128 stands for zero in the data rows.
Here are some points, one per row:
[116 143 122 168 141 154 137 144 128 147 147 176 168  87 128 137 123 150 138 122  41 116   0 134 128 141 138 136 134 119 132 121 136 145 106 123 140]
[204 146 116 214 164 210 202 142 143  13 118 238 154  95 134 218 132 122 246 136 127 118 135 123  45 190 110 102 126 132 147 139 115 149  96 143 155]
[133 130 135 163 165 153   8 152 137 167 144 183 147 109 131  97 120 156 137 130 111 121 145  57 124 157 140 126 129 127 151 145 130   0 127 140 145]
[198 132  61 113 144 124 123 141 139 130 118 141 159  63 152  28 171 183 141 131 242 179 157 149 220 113 137 131 128 255  38 126 123 150  89 249 140]
[ 63 142 129 195 160 156  17 133 126 161 152   6 155  88 135 199  48 165 132 149 140 113 136 147 123 185 150 146 127 133 138 105 133 137 122 117 138]
[132 130  88 136 157   0 146 142 135 132 128 119 143 123 122 128 131 139 126 142 115  97 139 155 142 123  23 136 150  37 140   0 125 136 139 140 132]
[125 135 111 134 147 144 147 132 136 135 149  23 135 117 125 149 131 132 137 119 116 101 149 100 117 106   0 134 154 120 125 155 131 129 138 114 125]
[ 10 153 143  97  72 137 145 135 156 152 127 137 143 167 147 119 160 114 129 127 156 156 121 158 133 143 137 105 125 135 154 127 145 154 124 130 134]
[125 152  73 214   0 126 138 143 141 150 133 156 124  82 127 187 137 130 125 120 117 103 128 103 115   0 113 187 133 123 134 145 185  16 114 125 133]
[110 120 150 229 188 116 159 144 138 139 134 116  35 144 105 118 108 162 117 132 109  86 131 100 116 127 164   0 113 122  23 125 141 107 188 141 138]
[127 152 170  36  93 140 148 172 149 131 138 131 162 137 139 121 114 115 117 144 135 127 111 141 125 122 141 134 163  18   0 157 118 137 147 125 129]
[184 152 153 123 125 117 136 147 141 135 121 116 164 146 167 161 151 117 128 126 199 181 133 163 166 123 126  92 132 175  11 134 120 131 131 164 141]
[117 142  99 165 159 123 142   0 129 124 140 131 147 133 130 111 128 142 118 129 115 126 131 110 133 109 157 177 120 122  13 153 156 154 150 115 134]
[126 142 160 130 115   0 156 144 140 144 120 133 134 150 124 124 114 117 135 129 125 100 181 122  27 124 171 126 124 153 142 139 142 125 144 144 127]
[186 131 160 122 104 126  12 125 145  29 128 127 132 177 158 133 170 128 151 113 147 168 131 182 125 143 113  87 121 144 137 126 129 134 163 148   0]
[133 145  97 143 180 136 138 154 136 141 148  90 144 129 145 125 135 135 113 124 127 128 123 122  19 144 152 171 118 153 129 126 163 125 145 125 139]
[ 69 132 109 140 190 155  61 136 142  34 137 128 142 126  46 108  55   8 128 130 158 118 102  79 133   6 144 162 128 128 131   2 164 149 149 142 132]
[169 144 166 116  73 138 156 130 141 140 150 114 139 187 177 113 169 139 117 122 142 195 127   0 124 136 132 101 131 154 152   0 124 138 143 110 140]
[101 146 111 148 152 120  32 131 119 153 136 156  39 103 137 101 129   5 129 115 112 114 135 108 105 137 136   5 140 121  43 152 151 149  25  37 130]
[132 141 151 113 121 129 129   0 135 143 138 123 138 172 108 126 166 120 123 137 132 113 119 160 112 121 142 121 138 110 155 141 146 152 149 139 138]
[148 136 121  94  97 152  43 129 165 133   0  59 145 170 152 136 166 131 133 146 124 145 141  11 140 125 134 125 137  43 139 159 118 133 142 128 136]
[109 138  80 129 145 130 154 145 160 146 137  22 155 134 114 134 139 127 138 135 132 102 150 128 127 124 173 142 127 106 135 127  17 136  22 121 125]
[190 152 149 120 101 117 148 135 142 153 125 110 145 175   0 136 162 150 131 130 143 226 125 173 168 137 126 102 138 171 134 133 132 124 134   0 133]
[124 134 155 108 107 117 153 137 172   1 128 128 130 146 135 112 128 154 119 115  28 113 157 120 134 119 152 125 116 117 132 147 140 142 155 114 145]
[113 135 115 151 169 123 157 139 154 120   0 110  33 125 116 140 120 129 115 135 126 107   7 130 119 163 132 171 111 129 138 133 152 125 137 125 132]
[  0 139 143 115 113 114 156 127  41  34 126 135 137 167 183 138 160 119 119 150 209 198 137 166 199 153 129  97 125 194 150 141 143  24 139 141 139]
[118 141 115 142 165   0  31 124 127 129 158 192 155  96 141 167 128 148 118 134 125 129  13  56 138 173 127 160 138 125 146 168 140 151 119 120 147]
[111   0  94  93 196 132 141 146 142 138 140 114 138 139 120 122 118 157 126 110 111  99 127 132 132 122 154 142 124 118 143 141 158 126 156 130 127]
[124 128 123 126 124 130 126   0 128 145 128 125 142 133 128 114 117 123 116 127 132  98 142 126  32 113 150 125 131 144 144 130   0 152 157 141 134]
[113 144 101 144 200 109 139 138 144 132 145 110 145 104 133 187 144 144 114  96 131 126 155 113 143 183 134 168 129 122 151 148 166 139 130 117 149]
[132 146 125 190 156 166 158 133 127 156 131 212 150 102 113 146 126 133 198 136 118 114 145 117 142 170 125 118 143 114 159 134 143 149  89 145 143]
[129 131 108   0 170 171 152  39 134 147 132 217  35 104 125 211 106 147 184 117 105 108 145 112 140 198 114 161 132 125  51  20 144  36  74 118 120]
[111 149 188 119 115 136 140 144 141 152 135 116 141 164 122 115 111 123 127 117 146 125 142 145 104 131 167 142 140 115 140 126 136 132 140 135 135]
[135 131 122 113 115 116 139 153  23  42 137 116 139 181 104 108 139 124 117 123 111 106 118 154 101 124 142 145 150 109 126 136  20   9  29 128 134]
[202 142 180 112 112 126 130 129 115 145 128 157 135 159 181 145   0 145 142 127 190 200 130 166 184  49 133 131 151 183 141 143 122 139 151 130 134]
[123  13 114 197 168 147 141 140 134 132 137 172 142  91 142 148 134   0 126 131 140 145 140 117 144 187 137 203 120 131 138 145 108 131 179  34 152]
[162   0 191 114 111 131 130 136 139 140 130 126 139 177 152 126 141 134 126 137 158 165 122 160 117 133 125 105 137 125 143 124 123 123 157 131 135]
[162 135 166  97  90 127 127 151 129 127 127 118  30   0 167 125 174 136 119 130 159 195 147 186 118 113 122  57 168 116 166 118 130 155 179 120 141]
[ 28 146 154 103 107 142 131 136 142 150 129 135 137 177 129 138 182 108 117 100 168 140 116 165 103 132  12 109 139 143 136 140 123 144 161 146 137]
[119 128 122 105 105 135  20 134 154  25 130 139 132 122  14 122 127 160 109 122 123  95 162 139 134 121 151 126 138 119 146 139 128 155 131 147 156]
[120 134 106 137 165 127 131 134   0 164   0 124 142 125 122 114 110 140 132 106 116 115 145 125 115 129 147 163 161 134 135 121 151 152 142 124 129]
[124 129 136 102 105 128 146  17 159 136 121 101 165   6 126 101 154 125 126 130 119 140 115 172 109 112 155 113 142  97 153 131 131   6 172 113 125]
[156   0 175 113 120 122 132 115 135 144 125 126 140 178 156 135 168 144 130 135 162 168 121 154 122  26 124  90 150 123 153 135 168 148   0 131 134]
[105 137 107 150 146 111 156 141 133 155 140 123 140 106 124 132 119 124 170 136 121 119 128 102 138 124 167 161 131 123 137 141 136 137 134 121   0]
[185 133 133 124 111 139 144 121 139 130 160  46  22 149 152 148 121 150 148 112 204 161   6 139 203 135 125 114 136 177 160 155 130 130 125 232 131]
[143 144 121 197 166 197 178 133 128 135 128 239 146 106 121 178 130 157   0 135 139 113 137 112 124 170 118 115 140 109 148 126 130 143  80 129  16]
[121 135 110 148 189 142 144 130 130 133 148 111 135 126 118   0 121 134 134 133 105 140 119 107 113 191  21 170 145 114 140 147 181 121 134 130 124]
[232 138 107  94 123 119 140 125 135 147 124  66 147  97 148 145  61   1  38 134   0 170 149 158 238 149 124  97 129 255 156 134 138 124  93 250 139]
[125 137 168 135 148 136 126 132 124 144 138 128 121 173 114 137 105 129 124 138 127  87 172 121 123 102   1 172 156 127 124 160 115 130 175 135 133]
[ 28 127 150 120 117 140 120 147 148 167 117 164 145 170 163 134 192 153 153 128   0 184 118 178 177  45 114  90 109 183 122 120  13 148 177 141 128]
[ 73 131 133 117 112 139 155 126   4  30 158  43 130 108 146 121 116 160 136 134  44 116 147 100 129 112 156 123 163 129 130 136 151 168 123 104 128]
[110 142  81 134 146 131 141 146 144 143 142 128 138 128 125 114 127 141 127 114 119 109 157 131 131 115 181 161 122 118 143 134 154 140 154 128 137]
[112 139 159 115 112 130 151 142 151 147 139 126 141 144 113 110 113 119 129 121 133  92 162 127 156 119 168 120 156  23 149 145 131 133 147 157 134]
[200 149 130 139 110 133 117 127  19 148 151 128 131 186 176 125 169 115 126 121 149 187 130 197 175 130 138 114   0   0 137 118 136 137 149 135 146]
[164 154 148 110  83 137 127 143 138 143 138 125 138 174 146 121 165 120 124 118 127 158 120 160  98 131 125 135 136 122 136 128 137 135 142 114 140]
There is one direction along which these points spread out most. Take the direction at right angles to it along which they spread out most. Then take the direction at right angles to both along which they spread out most. Go by this last direction. Where along it does each point below lie, from 0 to 99? The average is 50, and the first point in the table lies past the average. One standard deviation of the points above along it is 16.
[ 95 136 185 114 124 123 139 127 163 125 111 113 138  56 132 103  22 153 126 129 128 123 162 135 108 103  32 151   0 125 138 142 138 141  30 106 126] 43
[156 119 167  30 101 133 144 150  20 152 146 125 148  36  27 139 189 118 128 134 163  34 107  26 121 105 117  94  13 148 141 152 109 148 176 144 122] 48
[106 141 158 119 114 131 143 142 144 151 137 126 135 148 116 118 114 129 133 108 120  88 173 113 130 117 171 133 137 119 146 134 138 135 152 139 134] 46
[218 146 127 112  91 133 128 134 147 128 125 129 143 157 216  55 155 135 129 133 193   0 120 188 239 127 131 105 133 230 154 113 127 135 132   0 137] 52
[115 137 149 184 146 113 134 140 146 133 142 139  15  70 127  98 120 139 116 111 137 138 141 106 136 133 162 213 137 111 147 134   0 151  62 119 136] 47
[127 140 112  98 129 136 126 146 132 144 156 136   0 183 110 125 170 132 126 172 100 123 153 148 115 107 152 183 121 127 147 144 143 144 159 132 133] 52
[145 126   0  79  84 131 144 137 135 138 136 141 134 185 139 119   2 143 128 129 156 171 119 140  99 127 117  22 126 110 160 150 107 136 173 104 132] 52
[127 144 120  24 151 145 126 171 140 149 142 127 145 149 134 124 156 128 113 143 110 123 117 159   9 112 162 164 132 147 128 134 146 139 125 127 135] 52
[131 144 126 187 156 165 157 132 127 155 132 210 150 100 113 144 126 134 195 143 117 115 144 114 143 167 127 119 144 112 160 136 145 151  89 144 142] 70
[102  15 100 188   0 121 123 136 125 135 130 139 133  93 107 155 107 139 122 128 112 105 130 118 116 231 118 184 130 133  26 115 153 155 121 143 130] 53
